One turn moves every row onto another: examples first, then more rows asked
Luvad: [ 0.50  0.11  1.70 -1.12 -0.05 -1.06 -2.10  0.69 -1.42 -1.37  0.17 -0.81
 -0.15 -1.74 -1.21 -1.85 -0.01 -2.10  0.96  3.82  0.79 -0.38  2.04  1.49
 -2.47  0.86  0.11 -0.02  1.46 -2.23  1.46 -0.31 -1.98 -0.25 -2.46]
zepe: [-0.52 -0.19  1.42 -1.28 -0.38 -1.95 -1.98  0.32 -1.93 -2.41  1.10 -0.94
  0.28 -1.00 -0.53 -1.37  0.26 -1.06  0.98  3.95  1.48 -0.63  1.99  0.49
 -1.69 -0.69 -0.50 -0.74  2.03 -2.14  1.15  1.03 -2.24 -0.45 -1.62]
tas: [-0.40 -1.10  0.88 -1.25  2.98  0.95 -0.73 -0.89  0.73 -2.16 -1.01 -2.00
  1.04 -2.22  2.93 -2.06 -0.19  1.43  1.41  1.35 -0.17  1.37  0.98  1.65
  1.22 -0.24 -2.16  0.64 -2.03 -1.04  4.28 -0.29  1.71 -1.58 -0.01]
rifo: [-2.02 -1.61  0.68 -1.84  1.40  2.01  0.32 -0.74  0.73 -2.11 -1.82 -0.30
  0.18 -0.44  2.92 -0.60  2.58 -1.10  1.14 -2.15  0.67  0.74 -0.87 -1.20
  2.71 -1.73 -1.31 -1.47 -2.52 -0.58  0.48 -1.48  0.55 -1.89 -1.54]
tiza: [ 1.82  0.26  2.37  1.39 -1.79 -0.62 -2.09 -0.59  0.54  0.68  1.32 -0.16
 -0.52  3.04  2.89 -0.19 -0.48 -2.46 -0.76  0.75  1.85  2.18 -0.25  1.14
 -0.26 -1.70 -1.50  2.02  0.35  0.85  0.29 -0.18 -0.17 -1.16  0.82]
sotev: [-1.02 -1.84  0.60 -0.06  0.45  2.87 -2.11  0.30 -2.48  1.37 -0.02 -2.20
  0.50 -2.43 -0.66 -1.18  1.09 -1.42  0.97 -0.59  0.19 -1.93 -0.01 -2.65
  2.62 -0.03  1.14 -0.45  0.83 -0.71 -2.42 -0.80  1.29  0.97 -1.44]
gipa: [ 0.09 -1.37  3.00  1.17  0.55  3.40 -2.36  0.51  1.57 -1.05  0.75  0.57
  3.23  0.62 -1.33 -1.26  0.12  0.00  0.28  0.80 -0.75 -1.16 -1.71  0.26
  1.86  1.73 -1.35  3.30  0.08 -1.21  3.01 -2.18  2.39 -0.64 -1.43]
Febi: [-1.01 -2.01  0.04  1.36 -0.61 -2.76 -1.23  0.30  1.03 -0.08 -2.10 -0.32
  0.41  0.24  1.52  1.34  0.35  1.30  0.22  0.19 -2.36 -1.05 -1.44  1.72
  1.55  1.33 -0.21  1.43 -0.01  0.33  0.10 -3.83  1.45  3.89 -1.37]
gesar: [-0.44  0.83  2.38  1.72 -0.08  0.50 -0.62  2.12  1.05 -2.40  0.58 -1.64
  0.02  0.44  3.02 -0.90 -2.12 -0.66  2.49 -1.45  1.51 -1.44  2.08  0.83
 -0.25  1.70  2.22 -0.75  0.15  1.38 -0.59  1.99  0.54  1.40  0.78]
geki: [-0.88  0.37  0.99  1.63 -0.51  0.12 -0.96  2.18  0.58 -2.60 -0.28 -1.45
 -0.40  1.52  3.20 -0.69 -2.69 -0.06  2.37  0.18  1.29 -2.06  1.32  0.04
  0.19  2.26  1.52 -1.42  1.27  0.47 -1.69  1.83  0.27  2.01  1.06]
dofu: [ 3.10 -0.55  0.60 -0.73 -0.74 -2.36 -2.76 -0.76  0.55 -1.66 -1.96 -1.16
  1.99 -0.72  1.11 -1.16  2.24  0.44 -2.56 -1.36 -0.84  1.64 -2.67 -0.73
 -0.35 -0.62  1.30  0.38 -1.25 -0.38  1.41 -1.07  0.19 -0.09  0.32]
Mir: [-1.51  0.51  1.29 -2.53  2.00  1.80 -1.27 -0.28  2.31 -0.88 -1.82  0.86
  0.84  0.73  0.67 -0.66 -1.66 -1.79  3.25 -1.59 -2.47 -0.48 -2.73  1.18
  0.89  2.02 -2.00 -0.45 -1.56 -2.14 -0.03  0.51  1.21 -0.07  0.79]
rozul: [-0.04  0.97  0.30  0.87 -1.18  0.05 -0.60  0.92 -2.26  1.80 -2.71  1.59
  0.25  0.72  2.01 -2.81  0.61 -1.15 -1.56  2.11 -1.57  1.69 -0.44  1.20
  1.10  1.22 -2.98 -0.35  2.41 -1.86 -1.37 -1.45  0.58  1.25 -0.52]
nulu: [ 0.05 -1.90  1.53  1.11  0.13  2.10 -2.92  0.33 -2.63  0.47 -0.08 -2.33
  0.74 -0.96  0.31 -0.58  0.93 -1.62  0.16  0.38  1.26 -1.49 -0.93 -3.63
  2.44 -0.45  0.86 -1.16  1.37 -1.40 -2.43 -0.83  1.10  0.89 -2.09]
Nabe: [-2.12 -1.30 -0.11 -0.74 -0.05  1.38 -1.79 -0.30 -0.44  0.67 -0.58 -0.35
  1.85  2.80  2.34 -1.60  1.30  0.66 -1.33 -0.63 -0.63 -1.07  3.28  0.65
  1.47 -2.83 -2.20  0.65 -0.08  0.57 -1.43  1.31  0.34  1.88  1.54]
fenen: [-0.71 -2.71  0.13 -2.27 -0.70 -1.24  0.76 -0.02  1.25 -2.62  0.30  1.56
 -1.10  2.23  0.11 -0.28  3.65  2.20  1.34 -2.46 -1.02  0.30 -0.20  1.51
 -0.43 -0.23 -0.59 -0.15  0.92  0.04  0.48 -0.29 -0.18 -0.14 -0.19]
gumip: [ 2.76 -1.31  1.80  1.15 -0.44  0.36 -0.92  1.27  2.44 -2.47 -2.23 -0.75
  2.66  0.59  2.25 -0.88 -1.69  1.50 -0.72  0.38  0.75  0.45  1.11 -0.94
  1.12  3.55 -0.35  2.73 -0.88 -0.34  2.46 -1.41  0.89 -0.40  1.32]
Berib: [-2.00  0.05  1.29 -1.45 -0.05 -1.62 -1.51 -0.98  0.04 -2.13 -1.41  1.98
  0.67  0.49 -3.41  0.34 -0.91 -1.83  1.16  1.92 -3.20 -1.52 -0.84  1.37
  1.84  1.13 -2.81  1.40  0.07 -0.27  1.42 -0.95  0.20  0.69 -0.67]

fenen -> dofu
Nabe -> tiza
Where do these go?
Berib -> rifo
nulu -> geki
sotev -> gesar
gipa -> Mir

One turn moves every row onto another: examples first, then more rows asked
bedi: [-0.98 -0.76  1.87  0.13  2.05 -1.29 -0.03  0.50  0.99 -2.60 -0.18 -0.13
  0.25 -1.19 -0.92 -3.09  0.53]
dab: [ 0.48  3.14 -0.77  0.81  0.54  0.21 -0.23 -1.06  0.39  1.47  0.46  0.55
  0.56  0.68  1.32  3.60 -0.65]
rofut: [-1.47 -2.69  0.99 -0.38  0.13 -1.48  1.09  0.74  0.81 -1.67 -0.03 -0.06
 -1.18 -0.48 -1.16 -3.51 -0.77]
fov: [-0.70 -0.15 -1.60 -0.09 -2.16  0.63 -0.02 -0.98  0.40  2.23 -0.44  0.98
 -0.75  1.17  1.02  3.09 -3.13]
Sor: [-1.54 -1.12  1.87 -1.36 -0.45  0.52 -2.03  0.46  0.64 -1.96 -0.37 -0.96
 -2.06 -1.45 -2.53 -1.83  1.61]
lotor: [-1.03  0.21 -1.30 -0.15 -2.29  0.75  0.44 -0.74 -0.13  2.27 -0.46  0.83
 -0.85  1.47  1.80  2.35 -3.24]
Vov: [-1.23 -2.04  0.07 -0.25  0.99 -1.97  1.65  0.48  0.94 -1.73  0.97  0.02
 -1.07  0.26 -1.33 -3.13  0.44]
kesub: [ 0.12  1.58 -1.92  0.43 -0.91 -0.14  0.96 -0.95  0.32  2.26  0.97  0.69
 -0.71  1.61  1.03  3.38 -1.38]
Movu: [-0.20  3.03 -1.08  0.59  0.82  0.52 -0.40 -1.33  0.15  1.16  0.20  0.81
  0.90  1.35  1.82  3.18 -0.56]
fazot: [-0.83 -1.93  1.81 -0.37  0.30 -0.19 -1.39  1.41 -0.28 -1.62  0.00  0.76
 -1.89 -1.73 -1.13 -3.47 -0.13]
mabov: [-1.75 -1.91  1.13 -1.57 -1.20  0.23 -1.28  0.50  0.61 -1.51  0.01 -0.90
 -2.74 -0.88 -2.75 -1.91  1.30]
tasug: [-0.69 -0.01 -1.48  0.29 -2.74  1.40  0.65 -0.70  0.79  2.26 -0.46  0.59
 -0.88  1.31  0.91  2.61 -2.78]
bon: [-0.45  2.74  0.59  0.57  0.16  1.32 -1.60 -0.97  0.01  0.96 -1.33  0.67
  1.25 -0.01  2.28  2.72 -1.98]
voze: [-0.58  1.47 -2.29  0.13 -0.67  0.16  0.86 -1.18  0.04  1.97  0.72  0.88
 -0.39  2.31  1.52  2.98 -1.34]
rupe: [-1.18 -1.51  1.08 -2.43  0.31 -0.80  0.64 -0.16  0.46 -1.93  0.89 -0.75
 -2.21  1.61 -1.78 -2.57  1.09]
Raliz: [-0.33  0.39 -0.94  0.13 -2.43  0.45  0.54 -0.53  0.14  2.56 -0.19  0.59
 -1.18  0.82  1.31  2.81 -3.22]
kedul: [-1.31 -1.85  2.09 -0.13  0.77 -1.08  0.06  0.77  0.87 -2.18 -0.70 -0.12
 -0.35 -1.42 -0.84 -3.49 -0.75]
giler: [-0.41 -0.67  1.81 -0.05  1.67 -0.35 -1.66  1.14 -0.17 -2.11  0.37  0.80
 -1.12 -1.71 -1.09 -3.11  1.04]
vun: [-0.97  1.00  0.51  0.11 -1.74  1.46 -1.08 -0.62 -0.16  1.68 -1.76  0.65
  0.17  0.09  2.25  2.22 -3.63]
tesuz: [-0.87 -0.14  2.72 -2.06  1.50 -0.19 -0.89 -0.14  0.52 -2.80 -0.05 -0.88
 -0.84  0.32 -1.37 -2.50  1.37]
dit: [-0.86 -0.84  0.60  0.10  2.22 -1.85  0.92  0.27  1.01 -2.36  0.84  0.01
 -0.22 -0.19 -1.25 -2.87  1.26]
mupub: [-1.33 -0.64  0.48 -1.31  0.32 -0.18 -1.10  0.12  0.72 -1.88  0.94 -0.80
 -2.18 -0.35 -2.92 -1.39  2.96]
gem: [-1.32 -0.31  1.48 -1.16  0.48  0.25 -1.89  0.25  0.74 -2.18  0.19 -0.91
 -1.73 -1.12 -2.67 -1.52  2.62]
Vozu: [-0.54 -1.69 -0.23 -0.37  0.97 -1.10  0.09  1.05 -0.16 -1.33  1.79  0.92
 -2.37 -0.02 -1.64 -2.96  1.46]
mib: [-0.85 -0.36  1.52 -2.15  1.53 -0.72  0.09 -0.29  0.56 -2.50  0.89 -0.78
 -1.36  1.30 -1.68 -2.30  1.99]
nuzun: [ 0.24  2.86  0.83  0.79 -0.10  0.99 -1.41 -0.76  0.27  1.26 -1.04  0.42
  0.90 -0.66  1.73  3.17 -2.03]
zuk: [ 0.17  2.96 -1.06  1.06  0.41  1.27 -0.37 -1.26  1.08  1.00  0.06  0.54
  1.06  1.00  1.01  3.45 -0.16]
Lef: [-0.16  2.13  0.31  0.55 -0.03  1.21 -1.96 -1.13  0.54  1.02 -1.35  0.85
  1.21 -0.37  1.56  3.43 -2.16]
Vabuz: [-0.23  1.07 -2.42  0.22 -0.67  0.10  0.29 -1.39  0.60  1.89  0.62  1.08
 -0.27  1.83  0.85  3.65 -1.36]
Mupi: [-0.23  1.13  0.73  0.35 -1.93  1.08 -0.94 -0.40  0.13  1.93 -1.43  0.44
 -0.19 -0.57  1.73  2.68 -3.62]
surep: [-0.10  2.50  0.66  0.97 -0.36  2.11 -1.52 -0.89  0.92  0.87 -1.50  0.42
  1.30 -0.38  1.45  2.97 -1.69]
mis: [-0.65  0.50  0.09  0.17 -1.78  1.31 -1.45 -0.82  0.41  1.67 -1.67  0.88
  0.16 -0.25  1.48  2.95 -3.64]
Segef: [-0.91 -2.56  0.53 -0.55 -0.14 -0.69 -0.30  1.36 -0.30 -1.12  0.90  0.88
 -2.70 -0.66 -1.42 -3.44  0.11]
Las: [-0.27 -0.53  0.56 -0.07  2.09 -0.89 -0.79  0.91 -0.06 -1.91  1.45  0.89
 -1.40 -0.69 -1.48 -2.80  2.04]
tuno: [-1.57 -1.60  0.27 -1.52 -0.69 -0.16 -0.73  0.33  0.66 -1.46  0.81 -0.82
 -2.84 -0.22 -2.94 -1.66  2.16]
giz: [-1.40 -2.02  2.09 -2.54 -0.38 -0.30  0.07  0.13  0.36 -1.94 -0.05 -0.85
 -2.18  0.84 -1.50 -2.91 -0.03]
Gesu: [ 0.09  2.52 -1.23  0.62  0.71  0.53 -0.88 -1.47  0.65  1.13  0.07  1.01
  0.95  0.84  1.14  3.84 -0.78]
nabug: [-0.18  1.44 -2.37  0.62 -1.05  0.86  0.99 -1.15  1.00  1.84  0.71  0.64
 -0.31  2.01  0.66  3.23 -0.80]
zit: [-0.63  0.69  0.36  0.52 -2.35  2.18 -0.88 -0.53  0.75  1.63 -1.86  0.40
  0.06 -0.18  1.40  2.47 -3.31]
mov: [-1.20 -1.17  3.05 -2.27  0.31  0.06 -0.91  0.13  0.38 -2.47 -0.62 -0.93
 -1.35  0.04 -1.27 -2.87  0.17]

mupub -> gem
bedi -> kedul
Movu -> bon
Where do these go?
mib -> tesuz
Vozu -> Las
mis -> fov
surep -> zit
kesub -> dab

